Rows are one point carried round by a steady rotation, each followed by how many steps it has turned.
The counts run from 0 to 626.
18, 35, -14, 8, 43, 12, 24, -26, -3, -6, -23, -25, -21, 7, 16, 48, -26, -33, 50, 3, -33, 13, 13, 0, -36, -2, 21, 0, -25, 34, 18, 54, 46, 13, 32, 4, 19, 37, -14, -17, -25, 16, 24, -10, -16, 12, 31, 5, 23, 10, -2, 9, 2, 5, 52, -3, 36, 28, -5, -4, -23, -20, 18, 15, -17, 11, -17, -25, -2, 24, -19, 2, 42, 20, -25	242
23, 36, 20, 17, 41, 19, 35, -8, -44, 43, -36, -11, 21, -7, 16, -12, 13, -29, 1, -35, 27, 6, -14, 3, 11, 32, 63, -19, -7, 33, -36, -9, 5, -23, 5, 6, 13, 29, -3, -8, 7, -40, -9, -18, -1, 28, 19, -25, -5, -21, -37, 36, 53, 10, 31, -18, 34, 2, -12, -2, -6, 26, 11, -10, -33, -7, 5, -2, -2, 18, -51, -8, -10, -7, 34	490
-15, -19, -14, -39, -46, -27, -33, 4, 5, -31, 18, -37, 24, 14, 10, 46, 18, -8, -14, 20, -6, 13, 22, -24, -18, 30, -19, -9, -23, -9, 28, 65, 21, 11, -12, 23, -16, 21, 14, 12, -27, -18, 19, -2, 11, -24, 2, -8, 25, -33, 27, -23, -50, 29, 21, 29, 25, 23, 2, 5, -9, -20, -7, 2, 19, 27, 38, 29, -4, 28, 3, -8, 16, 15, -41	33
-13, -10, -2, -14, -5, 14, -13, -26, 3, -18, -51, -45, -22, -12, 7, 45, -39, -31, 43, 29, -27, -4, 10, -37, -15, -8, 4, -13, 10, 35, 10, 23, 40, 51, 16, -2, 11, -4, -8, -44, -12, 28, -22, -18, -20, 8, -17, 14, -5, 1, 14, 6, -48, 14, 64, 18, 10, 20, 6, -32, 10, -27, 2, 22, -16, 31, -2, 43, 0, 10, -16, 8, 25, 4, -9	404
-8, -26, -33, -3, -28, -22, -44, -28, -8, -35, 61, -12, 8, 0, 13, 29, 13, 8, -12, 26, -7, -7, 40, -21, -8, -14, -37, 21, -25, 14, 42, 44, 20, 36, 17, -20, -36, -14, -14, -27, -2, 1, 4, -3, -13, -21, -6, 24, 9, -2, 56, -1, -47, 8, -23, -9, -5, 20, 10, -17, 29, 2, -2, 7, 17, 36, -10, 25, -14, -62, 22, 11, 32, 33, -25	389
18, 22, 10, -10, 23, 26, 7, -31, -7, 0, -31, -36, -14, -7, 8, 41, -30, -41, 60, 8, -20, 11, 4, -32, -29, -3, 28, -3, -17, 32, 8, 40, 45, 26, 32, 8, 24, 24, -21, -35, -28, 22, 20, -7, -20, 12, 22, 10, 30, 4, -1, 6, -6, 14, 76, -4, 26, 29, -6, -4, -8, -24, 11, 5, -30, 29, -6, 3, -4, 28, -34, -4, 35, 8, -28	241
-29, 9, -32, -14, -22, 23, -6, 1, -38, -14, 14, -32, 8, -24, -14, 47, 6, -23, 30, -28, 41, -4, 23, -28, -18, 28, 32, -8, -18, 32, 43, 52, -11, -24, -18, -19, -29, 17, -14, 16, 10, -29, -19, 13, -1, 28, -37, 0, 12, -22, 36, -21, 17, 33, 13, -7, 31, 16, 39, 43, -35, -18, -4, 2, 5, 36, 33, -5, -19, 42, 8, 0, 32, -3, 13	45
21, 10, 2, 18, 4, 16, -13, -29, 8, 28, -8, -24, 7, -12, 64, 31, -43, 12, 29, 12, 15, -4, 9, -30, -11, 35, -30, 7, -8, 4, -2, -30, 16, -14, 11, 6, -7, -9, 7, 0, -40, -9, 9, -28, 7, -29, 40, 5, 20, -40, 11, -1, -25, 35, 1, -7, 1, 0, -33, 9, 13, 14, -10, -35, -18, 0, -2, 15, -35, 56, -68, 30, -8, 11, -38	90
-2, 33, -4, 23, 45, -13, 30, -9, -19, 31, -28, 2, 6, -4, 12, -21, 15, -32, -31, -43, 33, 17, -10, 24, 13, 20, 45, -15, -26, 37, -37, -19, 8, -19, 3, 6, -10, 11, -12, -25, 25, -30, -22, -27, 2, 45, 15, -16, -18, 1, -14, 53, 57, -11, -1, -26, 4, -26, 27, -10, 8, 51, 25, -1, -6, -12, -11, -8, 2, -30, -29, 4, -9, 10, 36	326
-27, 19, 2, -19, -3, 9, -1, 10, -8, -18, 25, 23, -3, 50, -10, -14, 36, 45, -1, 32, -11, -27, 10, 18, -4, -17, 4, -16, 45, -14, 3, 9, -20, 2, -23, -7, 15, 18, 18, 28, 22, -22, 6, 38, 30, -32, -43, -19, -35, 1, 0, -43, -14, 8, -7, 59, -16, 38, -53, 10, -1, -28, 9, 10, 1, -10, 22, -33, -2, -5, 47, -30, -3, -36, 20	425
34, 10, 46, -21, -13, -3, 16, 24, -7, 55, -6, -12, 6, 5, -7, 2, 54, 31, -15, -31, 0, 39, -4, 5, 2, 21, 26, 14, 17, -12, -42, -21, -4, -9, -9, 12, 28, 43, 20, 48, -11, -34, 38, 4, 28, -43, 11, -22, 20, -36, -41, -14, -27, 8, -10, 8, 16, -20, -48, -1, -6, 6, -1, 12, -12, -12, 37, 15, 19, 14, -14, -60, -3, -20, -12	479
-1, 23, -39, 29, 0, 1, -8, -13, -20, -49, 2, -1, 2, 27, 19, 33, -24, -6, 47, 12, -36, -24, 21, 0, -22, -4, 7, -29, -35, 20, 63, 66, 29, 17, 46, -23, 17, 26, -13, -44, 2, 25, 14, 3, -26, 29, 2, 0, -2, 8, 12, 23, 8, 0, 23, 4, 22, 43, 9, -11, -22, -17, 20, 13, 8, 13, -13, -20, 6, -17, 2, 21, -9, 24, 6	214
-15, 7, -32, 34, 20, -40, -7, -3, 30, 0, 16, 13, -18, 30, 13, 6, 12, 12, -13, 31, -74, -14, 13, 14, -21, 1, -36, -3, -8, -30, 12, 26, 24, 16, 25, 10, 4, -10, 13, -7, 15, 29, 24, -6, -4, -30, 21, 7, -42, 28, -8, 13, -49, -25, 8, 30, 8, 35, -58, -42, 1, 3, 13, 16, 18, -43, 6, -33, 11, -44, 22, -5, 4, -5, -22	394
-74, -15, -25, -14, -10, -2, -2, -9, 11, -2, 14, -35, -21, -16, -23, 31, 4, -2, 0, 21, 4, -16, 0, -31, -20, 10, -24, 1, 18, 11, 12, 27, -14, 5, -47, 5, -32, -33, 16, 14, 13, -1, -27, -11, 23, -3, -44, 21, -48, 16, 34, -38, -57, 19, 35, 25, 1, 14, 0, -11, -3, -5, -17, 13, 21, -5, 43, 9, -18, 15, 40, -8, 45, -41, 2	400
-18, 28, -33, 13, 39, -10, 14, -15, 3, -20, -26, -29, -18, 15, 23, 51, -14, -24, 38, 20, -40, -13, -3, 12, -28, -7, -9, -15, -16, 39, 19, 60, 55, 26, 29, -1, 7, 28, -14, -38, 7, 31, -1, -12, -9, 24, -2, 8, -18, 18, 13, 24, -20, 2, 58, 15, 14, 38, -3, -24, -11, -30, 23, 37, 17, -6, -5, -7, 14, -7, 11, 20, 8, 26, 1	406
-25, 2, -28, -17, 21, -27, -24, -23, 9, -44, 1, -9, -2, 10, 25, 19, -2, -41, -29, -1, -34, 19, 23, -19, -7, 16, 4, -35, -40, 8, 11, 68, 64, 21, 16, 27, -46, 4, -23, -28, 11, -20, -16, -4, -9, 0, 29, 26, -5, -2, 28, 6, 3, 3, 20, 1, 15, 34, 24, -1, 17, 6, 7, -11, -4, 30, 0, 3, -10, -19, -5, 9, 55, 45, -29	610
34, 36, 24, -1, -10, 34, 19, 28, -34, 2, 13, 20, -4, 20, -21, 0, 51, 21, 10, -31, 19, 17, -1, 36, -1, -20, 56, 1, 4, 21, 25, 21, -23, -9, 2, -28, 37, 57, -16, 47, 10, -26, 25, 48, 10, -3, -10, -27, 27, -14, -16, -17, 46, -2, -19, -14, 2, -5, 16, 41, -13, -13, 17, 30, -7, 25, 11, -20, 18, -5, 14, -33, 13, 13, 34	466
-23, 8, -52, 25, 30, -71, -10, -10, 8, -5, 9, 10, 15, 26, 19, -20, -11, -7, -33, 16, -18, -7, 13, 7, -9, 17, -36, -14, -34, -9, -15, 0, 18, 6, 14, 16, -3, -12, 24, -49, 21, -12, 8, -30, -11, 20, 12, 1, -41, 4, 5, 32, -29, -21, -14, 35, -4, 14, -29, -33, -14, 26, 12, -8, 36, -56, -22, -36, 6, -63, -14, 9, -50, -12, 6	366
-15, 26, -6, 8, 33, -4, 43, 16, 21, 18, -76, 5, -43, 3, -16, -11, -28, -2, 32, -7, -49, -9, -13, 20, -23, -37, 21, -16, 28, -2, -14, -22, 25, 20, 8, -4, 35, -5, -1, -28, 33, 43, -15, 5, -1, 38, -11, 24, -51, 34, -18, 24, 0, -31, 18, 14, -27, -9, -4, -22, -18, -3, 13, 26, 5, -28, -7, -28, 32, -27, 9, 0, -1, -12, 28	573
-16, 8, -13, 4, -12, 30, -17, -10, -3, -38, -30, -19, 4, 7, 35, 20, -31, -18, 16, 22, 29, -22, 2, -26, -13, 10, -8, -59, 5, -4, 41, 22, 4, -38, -16, 9, -8, 4, 7, 22, -8, -22, -9, 7, -5, 18, 9, -23, -10, -16, 23, -15, 5, 23, 44, 12, -7, 17, 5, 39, -16, -4, -8, -36, -6, 14, 18, 14, -25, 98, -15, 42, 4, 15, -5	458
5, -30, 22, 4, -76, 13, -20, 16, -4, 28, -32, -26, -2, -29, -23, 14, 16, 42, 22, -20, 26, 3, 4, -13, 1, -2, -4, 15, 18, 0, -7, -44, -37, 6, -19, -31, 20, -17, 10, 10, 4, 12, -22, -4, 10, -3, -55, 7, -9, -30, -5, 7, -48, -6, -38, -11, -16, -52, 20, -20, 2, 16, -12, 22, 16, 17, 19, 73, 18, -8, 13, -5, -31, -20, 35	345
45, 24, 42, 16, 32, 55, 12, -33, -33, 10, -20, -13, -2, 11, 39, -1, 12, -40, 25, 8, 14, 13, -8, 0, 5, -14, 34, -10, 8, 42, 1, 10, 17, 22, 29, -10, 26, 19, -31, -10, -32, -8, 12, -1, -11, -4, 34, -23, 27, -12, -12, 26, 32, 17, 58, -26, 13, 15, -18, 0, 29, 6, 8, -1, -51, 39, -8, 37, -10, 19, -34, -10, 28, 16, -9	269
-4, -37, -9, -11, -14, -19, -3, 24, 14, 41, 15, -19, -30, -64, -50, 12, 24, -2, 5, -45, -4, 45, 21, -7, -23, 8, 10, 27, -21, 4, -1, -9, -10, 5, -10, -5, -36, -32, -21, -3, 2, 11, -8, 0, -4, 12, -12, 47, -16, 12, 8, 6, -41, -19, -41, -44, 0, -53, 35, -15, 1, 28, -17, 22, 21, 18, 7, 13, 4, -47, 20, -30, 48, -3, -12	358
-37, -20, -4, -37, -18, 9, -22, -37, -17, -18, -3, -43, 13, -8, -6, 32, 2, -23, 5, 26, 13, -18, 9, -43, 2, 1, -2, -8, 18, 45, -5, 33, -7, 42, -27, -10, -9, -16, -2, -41, 5, -10, -34, -21, 10, 9, -56, -1, -11, -6, 43, -13, -41, 27, 50, 33, 8, 30, 8, -26, 14, -22, -4, 17, 3, 32, 18, 53, -12, -7, 16, -9, 11, -31, 15	402
45, 53, -12, -8, 56, -21, 32, 9, -25, 36, 29, 19, 14, 36, -7, -7, 21, 4, 4, -13, 16, 21, -5, 45, -10, -2, 25, 33, -14, 17, -23, 7, -8, -18, 13, 3, 18, 44, 5, -3, 4, -34, 54, 9, -1, 0, 24, -9, 33, -8, -15, -1, 38, -17, -8, 11, 14, 8, -18, 27, -27, -18, 9, 8, 4, -27, -26, -75, -8, -26, -21, -43, -15, -4, -2	81
-18, -24, -9, -6, -47, 7, -24, -8, 1, -6, -42, -40, -6, -30, -6, 43, -49, 8, 54, 8, -6, -9, 13, -54, -14, -11, -15, -4, -2, 16, 17, -1, 14, 34, 8, -20, 16, -31, -1, -47, -9, 35, -35, -9, -11, 10, -45, 34, -6, -18, 24, 9, -70, 10, 4, 6, -12, -26, 29, -26, -5, -17, -9, 20, 16, 27, 0, 49, 15, 5, -9, 23, -19, 1, -2	375
2, -15, -34, 3, -4, -61, -22, -6, 37, -2, -12, -12, 10, -5, 10, -12, -30, -20, -3, 27, -41, 16, 17, -13, -23, -4, -40, 4, -39, -38, 4, -4, 34, 16, 21, 26, -1, -20, 4, -57, -8, 35, 13, -20, -24, 6, 38, 17, -12, 3, 0, 32, -54, -32, -9, 21, -5, -15, -7, -35, -8, 9, -1, -18, 26, -26, -26, -5, 22, -33, -19, 13, -28, 17, -36	364
39, 28, -13, 11, 34, -22, 32, 13, 8, 59, 38, 10, -17, 11, 6, 19, 50, 12, -17, -7, 11, 33, -11, 64, -18, -17, -15, 65, -17, 26, -13, -10, 7, -24, -1, -1, 3, 32, -1, 31, -4, -15, 40, 7, 5, -12, 33, -1, 27, 16, -11, 8, 9, -18, -29, -31, -19, -18, -10, 13, 6, 14, 8, 31, 23, -25, -21, -39, -2, -31, 10, -16, 21, 18, -17	109
-35, -1, -6, -25, 4, -15, 3, 11, -12, -10, 53, 16, 9, 14, -13, -21, 65, 1, -46, -20, -7, 17, 32, -6, -7, 42, 34, -21, -7, -18, 5, 39, -20, -9, -23, 14, -32, 12, -2, 41, 23, -48, 11, 14, 19, -17, 8, -8, -17, 7, -5, -32, 3, 0, -7, 3, 35, 30, -22, 5, -6, 21, -4, -2, -3, 6, 43, -40, -6, -35, 32, -49, 55, -23, -1	28
48, -24, 8, 9, -3, -21, -26, -25, 14, 5, 2, 1, 1, -11, 6, -13, -13, -13, 8, 30, -18, 15, 19, 2, -3, -46, -25, 26, -9, -4, 6, -17, 24, 47, 38, -7, 12, -28, -23, -51, -23, 32, 23, -5, -24, -8, 29, 18, 13, 1, 10, 37, -35, -30, -21, -10, -31, -18, -2, -27, 46, 13, -1, 5, 0, 21, -50, 32, 12, -60, -22, 4, 1, 32, -30	555
-39, 17, -42, 9, 17, -46, 0, -1, 13, -27, -13, -1, 5, 30, 25, 5, -16, 2, -8, 17, -44, -25, 7, -7, -16, 30, -17, -43, -22, -37, 2, 32, 29, 1, 15, 24, 11, 9, 24, -20, 18, 12, 5, -14, 1, 9, 11, -6, -40, 13, -6, 12, -38, -9, 25, 51, 27, 37, -38, -32, -31, 5, 14, -4, 26, -49, 21, -35, 10, -16, 6, 5, -24, -22, -7	202
16, -3, -4, 2, 21, -23, -25, -27, -9, -45, -18, 18, 5, 23, 38, -2, -9, 10, -1, 10, -34, -1, 24, -12, 6, -17, -7, -19, -8, 16, -9, 12, 44, 60, 44, -11, -3, 6, -21, -65, 5, -7, -11, 3, -18, -18, 3, 33, 8, -20, 27, 17, -9, -8, -32, 1, -25, 16, 8, -8, 57, -10, 15, -1, -17, 38, -42, 21, -4, -70, -16, 18, 2, 34, 5	583
